(in the rows, 128 means zero)
One turn or mirror swaps these rows in pairs. Which row does each one swap with?
The rows were stretched afterwards, more along some directions than others.
J_986: [149 123 158 132 162 153 103 133 110 126 129 145 149 116 134 103 116 138
 115 151  98 136]
J_515: [149 156 159 141  98 135 123 118 136  81 129 164 181 119  98  96 107 148
 143 141  89 147]
J_323: [173 174 137 163 103 167 114 136 168  88 165 141 156 134 145 141 138 112
 155 111 106 160]
J_89: [124 118 117 120 130 104 125 126 132 142 133 133 150 106  92 117 128 147
 128 140 131 114]
J_344: [150 159 116 154  73 132 124 110 158  77  92 155 148 151  81  99 129 119
 153  92 104 146]
J_175: [166 113 156 177 142 145 146 132 111 118 158 120 186 132 117 120 111 173
 129 146 116 111]
J_219: [151 126 109 132 122 125 102 114 122 100 128 156 167 115  77  77 107 159
 121 122  85 145]
J_190: [137 129 152 132 109 123  97 122 127  83 166 166 147 123  93  88 117 167
 140 118  67 156]
J_988: [163 138 123 163  94 140 143 115 141 102 119 149 136 178  88 128 140 110
 149 125 138 152]
J_781: [107 131 118 140 119 173 126 117  90 122 106 134 147 117 132 105 111 173
 123 125 129 135]
J_838: [150 124  86 154  86 122 148 111 149 135 160 107 130 105  97 129 132 121
 125 134 123 134]
J_600: [151 128 105 137 120 138 104 114 116 102 118 153 167 119  83  78 108 160
 122 117  88 139]
J_343: [142 135 125 152  90 152 133  94 153 138  97 149 117 162 114  99 129 110
 142 118 143 140]
J_395: [134 114 121 133 123 111 118 117 136 147 139 133 156 118  84 124 127 145
 137 136 126 115]
J_966: [161 160 109 161  91 121 161 107 186 110 132 126 141 161 118 127 114 116
 136 103 136 169]
J_76: [167 153 167 133 155 132 137 167 160 109 142 132 185 108 129 145 124 107
 120 146 110 156]
J_69: [131 136 138 137 138 155 162 124 131 112 112 101 156 131 147 121 120 138
  98 136 151 148]
J_938: [153 157 115 159 102 109 151 110 181 111 138 139 145 156 120 123 112 122
 140 106 131 172]
J_185: [126 122 134 131 142 174 128 137  86 124 115 120 137 120 143 111 125 145
 124 146 124 110]
J_827: [160 146 130 171 162 123 145 170 144 114 154 106 174 117 149 146 111 144
 123 126 112 128]
J_366: [155 122  88 156  98 121 163 125 146 140 159  94 136 106 105 130 127 126
 121 140 133 120]
J_381: [125 138 156  88 118  92 112 105 141  92 134 155 128 107  90 121 136 122
 127 140  98 169]
J_281: [123 133 158  97 116  98 117 100 141  98 132 146 131 106  93 123 135 115
 124 135 103 167]
J_978: [143 131 111 134  83 105 147 104 177  90  99 153 156 140  69  76 102 138
 134 114 125 162]
J_329: [132 108 117 142 119 136 128 125 114 117 142 123 131 105 111  85 120 162
 108 112 112 137]
J_410: [165 152 129 173 111 167 108 135 134 100 157 142 157 155  90 124 121 154
 153  97  90 154]
J_757: [144 145 113 170  87 133 150 116 153 102 148 128 142 115  95 102 129 131
 133 101 110 149]
J_479: [175 135 127 161 108 130 160 107 156 105 136 143 142 177  89 141 125 131
 133 126 132 157]
J_922: [120 137 100 153 129 149 130 127 123 132 164 134 137  89 162 104 124 141
 116 101 133 141]
J_734: [114 127 154 113 144 141 110 110 111  95 128 154 151 102 122  74 101 158
 126 127  85 149]
J_793: [122 148 173 104 115 118 118 105 139  80 124 157 138 123 100 122 132 124
 141 128  96 170]
J_815: [144 135 124 132 103 109 146 101 167 135 136 161 137 130  99 115 122 116
 130 116 134 178]
J_908: [165 126 148 150 169 118 165 153 127 106 151 126 182 117 114 126 108 141
  95 151 117 130]
J_586: [151 157 139 157 103 117 123 145 139 103 155 142 125 162 100 155 128 120
 164  96 106 147]
J_248: [136 125 151 153 118 169 148 101 106 107 125 121 136 162 131 126 120 153
 123 116 138 156]
J_917: [165 154 148 170  75 149 108 133 158  83 127 149 127 190  88 129 138 133
 176  80 103 150]
J_994: [146 125 137 127  99 135 118  91 114 114 136 169 131 141  94  84 118 143
 148 139 101 139]
J_904: [148 138 149 129 142 135 110 155 138  71 108 144 171 140  99 113 104 155
 135 122  95 160]
J_845: [133 138 143 122 138 110 140 155 140  86 147 140 156 110 111 133 123 129
 133 148 105 133]
J_263: [156 157 141 138 102 154 123 133 141  87 153 149 161 109 126  93 118 139
 126 129  92 177]
J_427: [146 159 134 160  99 119 119 146 144 106 154 144 135 154  96 149 128 112
 161  94 105 143]
J_956: [144 158 114 152  75 130 127 114 162  79  91 147 142 152  84 106 132 114
 151  93 113 147]
J_711: [152 114 127 130 151 129 144 127 105 113 143 140 167 110 103  89 113 132
  90 159 122 146]
J_758: [133 123 112 104 114 115 136 104 139 108 149 156 140 126  86 102 110 144
 124 146 115 159]
J_115: [110 136 122 147  87 162 127 127 132 100 119 125 118 146 123 112 136 146
 140  95 124 140]
J_932: [122 159 121 168  97 164 130 150 127 112 126 144 135 140 143 114 129 144
 150  85 131 149]
J_160: [147 130 123 148 104 173 115 103 144 116 116 135 155 149 106 101 114 157
 161 127 110 127]
J_23: [154 128 157 154 140 108 127 122 129 106 155 155 167 140 108 116 115 168
 138 133 103 146]
J_593: [131 104 119 124 140 127 123 111 118 145 146 136 172  97  91  98 111 172
 122 153 115 115]
J_536: [153 149 128 159 162 132 152 165 153 113 144  97 177 113 159 143 112 132
 111 136 125 139]

J_956 is swapped with J_219
J_922 is swapped with J_323
J_248 is swapped with J_175
J_994 is swapped with J_185
J_281 is swapped with J_395
J_593 is swapped with J_793

